In the rows, zero is written as 128.
The rows of Z fall into 4 groups and each row is roughly a mix of its group's hidden directions.
Z (92 x 10):
[[114 107 140 149 167 149 141 167 105 105]
 [101 126 165 146 101 160 133 164 121 145]
 [136 147 132 127  77 108 136 107 162 155]
 [ 72 149 141 128 138  86 136 133 138 138]
 [ 91 155 145 146 114 151 154 143 163 145]
 [126 152 116 162 139 111 155 178 132 146]
 [161 134 143 131 153  83 118 101 105 105]
 [133 108 139 104 161 159  98  95 154 124]
 [112 100 135 146 168 150 143 165 107 107]
 [139 140 103 102 161  92 131  90 139 109]
 [156 145  97 156 131 131 151 174 142 142]
 [ 77 157 119 147 126 100 147 156 123 128]
 [105 135 167 122 134 102 154 119 122 175]
 [127 126  90 122  97 154 105 169 105 133]
 [122  97 121 120 167 154  97 143 111  96]
 [134  90  80 113 113 159 121 145 141 140]
 [140 154 133 137 102  94 166 131 143 166]
 [143 153 132 155 131  95 151 155  98 159]
 [ 92 136 141 152 111 131 128 137  72 112]
 [136 116 115 148 124 164 142 134  82  90]
 [ 85 151 133 126 142  84 139 139 157 146]
 [182 106 119 128 114 170 116 121 114 119]
 [157 144  94 148 109 146 121 164 101 107]
 [121 116 102 111  97 172 105 135 132  92]
 [103 125 111  94 149 121 156 123 178 119]
 [ 78 155 144 113 133 135 158 131 163 132]
 [138 123 142 126 142 148 128  88 156  77]
 [129 133 165 160 131 122 154 180 130 131]
 [176  98 148 113 127 155 104 101 122 133]
 [161  97 158 104 134 145 103  90 125 130]
 [112 109 143 114 134 135 128  85 167  92]
 [134 150 107 152  95 112 147 169  97 128]
 [106 124 161 145 100 160 133 169 128 151]
 [ 96 125  86  88 134 145 141 123 159 131]
 [191 118 137 142 140 140 127 146 136 158]
 [112 125 171 166 124 146 145 164 127 109]
 [125 124 139  95 148 103 120 102 179 145]
 [156 138  98  98 118  93 121 116 146 165]
 [ 81 151 140 108 135 133 157 135 168 134]
 [144 133 174 153 119 118 109 138  81 130]
 [ 87 157 129 110 141 125 158 118 171 128]
 [120  97 125 132 175 150 121 160 106 103]
 [132 133  97 131 111 129 114 175  96 161]
 [130 124 113 107 125 165  95 156 105 166]
 [152 137 102 160 103 154 134 164  99 125]
 [163 120 118 132 140 105 105  99  85 105]
 [140 149 113 101 162  85 129  94 140 117]
 [ 96 164 145 119 145 113 157 121 170 129]
 [171 110  98 120 144 104 107 102 106 111]
 [189 108 113 129 123 166 123 127 127 124]
 [160 152 119 125 156  83 122  93 130 118]
 [137 119 106 107 126 176  88 148 114 143]
 [119 133 103 120  92 120 152  81 145 153]
 [130 124  91  94 125 132  99  79 128 127]
 [158 122 108 127 141 167 100 119 140  85]
 [159 105 152 145 116 126 101 143  79 128]
 [157 135 114 105 101  97 112 124 162 161]
 [ 97 114 166 108 141 113 140  91 153 147]
 [152 155 123 125 121  86 156 139 136 170]
 [182 129 102 144 132 143 141 159 149 144]
 [112  97 125 131 168 159 115 144 105  94]
 [107 144 103  87 155 110 143 104 158 119]
 [ 99 112 156 164 131 157 156 151 120 106]
 [168  91 118 137 116 132  98 139  89 128]
 [139 136 145 152 141 100 158  98 149  87]
 [141 110 127 109 153 168  95 101 151 106]
 [124 102 138  96 127 147 111  79 120  98]
 [ 83 152 159 115 128 134 152 148 158 143]
 [139 109 137 108 165 157  97  96 153 122]
 [ 95 115 163 103 140 115 133 104 142 169]
 [115 134 134 160 107 141 129 149  69 117]
 [132  93 118 135  97 167 109 156 100 140]
 [180  99 144 115 125 157 106 104 122 132]
 [118 124 105 113 108 144 105 167 102 168]
 [149 135  90  88 136 110 100  97 126 142]
 [105 104 148 156 151 157 142 160 113 100]
 [166 121 120 136 134 109 100 104  80 112]
 [136 152 121 113  84 113 119  84 150 146]
 [150 137  90  89 138 108 102  97 124 143]
 [153 163 109  98 125  99 107  95 122 146]
 [163 163 133 107 110  95  97 122 142 146]
 [172  98 146 113 126 158 105  99 117 127]
 [154 121 128 102 148 115 124 115 185 151]
 [137 155 177 145 142  93 126 115 104 116]
 [168  93 126 148 114 133 101 139  89 126]
 [115 155 108 163 126 116 154 177 121 136]
 [135 151 116 116  86 107 134  88 150 155]
 [114 142 115 138  91 111 145 169  96 152]
 [127 114 153  90 138 114 105  87 158 141]
 [168 132 131 138 146  91 112  98  98 107]
 [132 115  86 128 105 151 106 139 137  81]
 [136 130  89 128 105 147 105 173 101 138]]

Each list below has one row that fits no group; the rest each fit one group, if only roughly. Name that row.
    Z_903: [158 160 114 163 116 121 148 158  97 122]
    Z_822: [101 179 167 149 131 118 144 122 140 130]
    Z_12: [158 149  99  98 139  90 122 119 124 160]
    Z_174: [155 133 104 152 114 147 128 179 112 103]
    Z_494: [123 100 139 153 156 136 154 181 124 126]
    Z_670: [128 106  77  94 140 130 113  92 127 135]
    Z_898: [103 129 125 110  99 129 125 160 101 177]
    Z_466: [156 153 114  93 114 104  95  98 134 145]
    Z_13: [ 86 131 130 135 112 163 150 151 167 136]
    Z_183: [111 120 126 129 102 153 125 112  78  90]
    Z_839: [100 103 155 159 104 157 150 141 147 108]

Z_174
    Z_481: [ 98 109 159 101 133 131 126  84 159 129]
    Z_175: [169 117 124 119 149  91 107 106  98 109]
    Z_329: [167 150 113 100 123  95 107 137 139 160]
    Z_453: [106 158 180 161 113 137 138 141 118 137]
    Z_836: [161 120 113 158 120 162 140 153  91 112]
    Z_654: [136 156 151 157 129  90 170 133 109 139]
    Z_766: [145 134  85 151 128 152 158 163 121 107]
    Z_452: [ 97 122 121 102 126 149 153 154 175 141]
    Z_782: [142 129 160 132 159 127 139  83 155  98]
    Z_672: [145 127 138 141 158 110 155 182 125 147]
    Z_917: [162 152 100  94 126  99 117 109 155 140]
    Z_178: [107 139 144 140 123  72 162 129 130 153]
    Z_484: [ 93  88 141 149 115 169 132 132 134 105]

Z_917
    Z_946: [127 139 175 161 131 128 135 175 127 114]
    Z_438: [ 87 103 145 101 122 126 125  94 163 121]
    Z_106: [121 148 145 137 131  96 158 148 104 174]
    Z_133: [163 160 115 161 123 123 143 158  94 121]
    Z_116: [155 124 133 127 145 168 115 101 144  82]
    Z_411: [107 126 165 120 156  93 148 100 142 154]
    Z_835: [138 124 139 147 147 108 159 185 128 145]
    Z_810: [105 133 156 136 131  80 168 109 138 139]
    Z_347: [128  95  77  98 143 133 118  99 131 137]
    Z_841: [142  82 139 126 147 155  97  96 130 110]
    Z_44: [ 86 120 111  99 125 146 155 140 169 133]

Z_841
